|  22 |  -8 | -16 |
|  25 |  -9 |  32 |
| -10 | -23 | -15 |
| -28 |  43 |  -8 |
|  65 |   4 |  19 |
|  54 |   9 | -12 |
|  65 | -60 |  14 |
|  60 |  20 | -13 |
|  28 |   8 |  17 |
->
|  25 |  -9 |  32 |
|  65 |   4 |  19 |
|  28 |   8 |  17 |
|  65 | -60 |  14 |
| -28 |  43 |  -8 |
|  54 |   9 | -12 |
|  60 |  20 | -13 |
| -10 | -23 | -15 |
|  22 |  -8 | -16 |

|  23 |  24 | -48 |  26 |  12 |  25 |   8 |  48 |  26 |   3 | -44 | -20 |
|  54 |  19 | -39 |  22 | -33 |  46 | -20 |  30 |  12 |  11 | -40 |  -6 |
|  22 |  16 | -25 |   3 | -30 |  21 | -29 |   9 |  26 |  32 | -32 | -25 |
|  48 | -20 | -47 | -37 | -42 |  50 |  14 | -45 |   9 |  -5 | -45 |  42 |
| -10 |  28 |  -7 |  31 | -11 |   2 | -45 |  41 |  19 |  19 |  -8 | -35 |
|  36 |  -1 | -30 |  -2 | -52 |  32 | -33 | -11 |  12 |  26 | -33 | -13 |
| -34 | -14 |  47 |  -9 |  44 | -34 |  28 | -13 | -17 | -19 |  49 |  12 |
| -25 |  31 |  30 |  41 | -18 | -11 | -50 |  33 |   9 |  42 |  37 | -41 |
->
| -34 | -14 |  47 |  -9 |  44 | -34 |  28 | -13 | -17 | -19 |  49 |  12 |
| -25 |  31 |  30 |  41 | -18 | -11 | -50 |  33 |   9 |  42 |  37 | -41 |
| -10 |  28 |  -7 |  31 | -11 |   2 | -45 |  41 |  19 |  19 |  -8 | -35 |
|  22 |  16 | -25 |   3 | -30 |  21 | -29 |   9 |  26 |  32 | -32 | -25 |
|  36 |  -1 | -30 |  -2 | -52 |  32 | -33 | -11 |  12 |  26 | -33 | -13 |
|  54 |  19 | -39 |  22 | -33 |  46 | -20 |  30 |  12 |  11 | -40 |  -6 |
|  48 | -20 | -47 | -37 | -42 |  50 |  14 | -45 |   9 |  -5 | -45 |  42 |
|  23 |  24 | -48 |  26 |  12 |  25 |   8 |  48 |  26 |   3 | -44 | -20 |

| -37 |  32 | -15 |  35 |  27 |
| -42 |  41 | -38 |  19 |   6 |
| -21 |  36 | -24 |  27 |  38 |
| -21 |  56 |  40 | -58 |  -6 |
| -28 |  39 | -43 |   6 |  32 |
|  -6 |  -4 | -29 |  32 |  19 |
|  38 | -56 |  29 |   2 | -26 |
|  17 | -60 | -34 |  51 |   4 |
->
| -21 |  56 |  40 | -58 |  -6 |
|  38 | -56 |  29 |   2 | -26 |
| -37 |  32 | -15 |  35 |  27 |
| -21 |  36 | -24 |  27 |  38 |
|  -6 |  -4 | -29 |  32 |  19 |
|  17 | -60 | -34 |  51 |   4 |
| -42 |  41 | -38 |  19 |   6 |
| -28 |  39 | -43 |   6 |  32 |

|  -7 | -27 |  25 | -56 | -10 |
|  30 |   6 | -11 | -18 |   6 |
| -41 |   5 |   3 |  54 |  -4 |
| -51 |  -5 |  14 |  43 |  -9 |
|  39 |   9 | -15 | -20 |   9 |
| -11 | -21 |  20 | -36 |  -9 |
|  48 |   4 | -12 | -43 |   8 |
->
|  -7 | -27 |  25 | -56 | -10 |
| -11 | -21 |  20 | -36 |  -9 |
| -51 |  -5 |  14 |  43 |  -9 |
| -41 |   5 |   3 |  54 |  -4 |
|  30 |   6 | -11 | -18 |   6 |
|  48 |   4 | -12 | -43 |   8 |
|  39 |   9 | -15 | -20 |   9 |

|   6 | -41 | -46 | -18 | -22 | -21 |  -8 |  11 | -48 |
|  23 |   6 |  10 |  68 | -11 |  19 | -10 | -26 |  25 |
|  -1 |  22 |  15 |  26 |  -3 |  17 |   4 | -22 |  27 |
|  -5 | -22 | -26 | -16 |  -9 | -17 |  -9 |  25 | -21 |
|  -5 |  45 |  27 |  64 | -11 |  34 |   1 | -36 |  62 |
|  11 | -40 | -23 | -29 |   4 | -26 |  -9 |  30 | -44 |
|  -3 | -15 | -31 |  -4 | -24 |  -5 |   0 |  -9 | -21 |
|  -8 |   1 |   4 | -34 |  11 |  -6 |   9 |   5 | -11 |
|  -3 |  -7 |  -2 | -19 |   7 | -10 |  -1 |  17 |  -9 |
| -17 | -10 |  -4 | -66 |  18 | -22 |   7 |  35 | -25 |
->
|  -5 |  45 |  27 |  64 | -11 |  34 |   1 | -36 |  62 |
|  -1 |  22 |  15 |  26 |  -3 |  17 |   4 | -22 |  27 |
|  23 |   6 |  10 |  68 | -11 |  19 | -10 | -26 |  25 |
|  -8 |   1 |   4 | -34 |  11 |  -6 |   9 |   5 | -11 |
|  -3 |  -7 |  -2 | -19 |   7 | -10 |  -1 |  17 |  -9 |
| -17 | -10 |  -4 | -66 |  18 | -22 |   7 |  35 | -25 |
|  11 | -40 | -23 | -29 |   4 | -26 |  -9 |  30 | -44 |
|  -5 | -22 | -26 | -16 |  -9 | -17 |  -9 |  25 | -21 |
|  -3 | -15 | -31 |  -4 | -24 |  -5 |   0 |  -9 | -21 |
|   6 | -41 | -46 | -18 | -22 | -21 |  -8 |  11 | -48 |

|  46 | -59 | -20 |  -5 |  12 | -13 |
|  -9 |  19 |   8 |  -4 |  -1 |  11 |
|  34 | -30 | -18 | -18 |  26 |  38 |
| -24 |  25 |  17 |  12 | -18 | -24 |
| -40 |  21 | -16 |   9 |  -8 |  -4 |
| -46 |  53 | -10 | -10 |  11 |  60 |
|  -9 |  25 |   7 |  -9 |   7 |  35 |
|  -3 |   6 |   3 |   0 |  -2 |   1 |
->
| -24 |  25 |  17 |  12 | -18 | -24 |
|  -9 |  19 |   8 |  -4 |  -1 |  11 |
|  -9 |  25 |   7 |  -9 |   7 |  35 |
|  -3 |   6 |   3 |   0 |  -2 |   1 |
| -46 |  53 | -10 | -10 |  11 |  60 |
| -40 |  21 | -16 |   9 |  -8 |  -4 |
|  34 | -30 | -18 | -18 |  26 |  38 |
|  46 | -59 | -20 |  -5 |  12 | -13 |
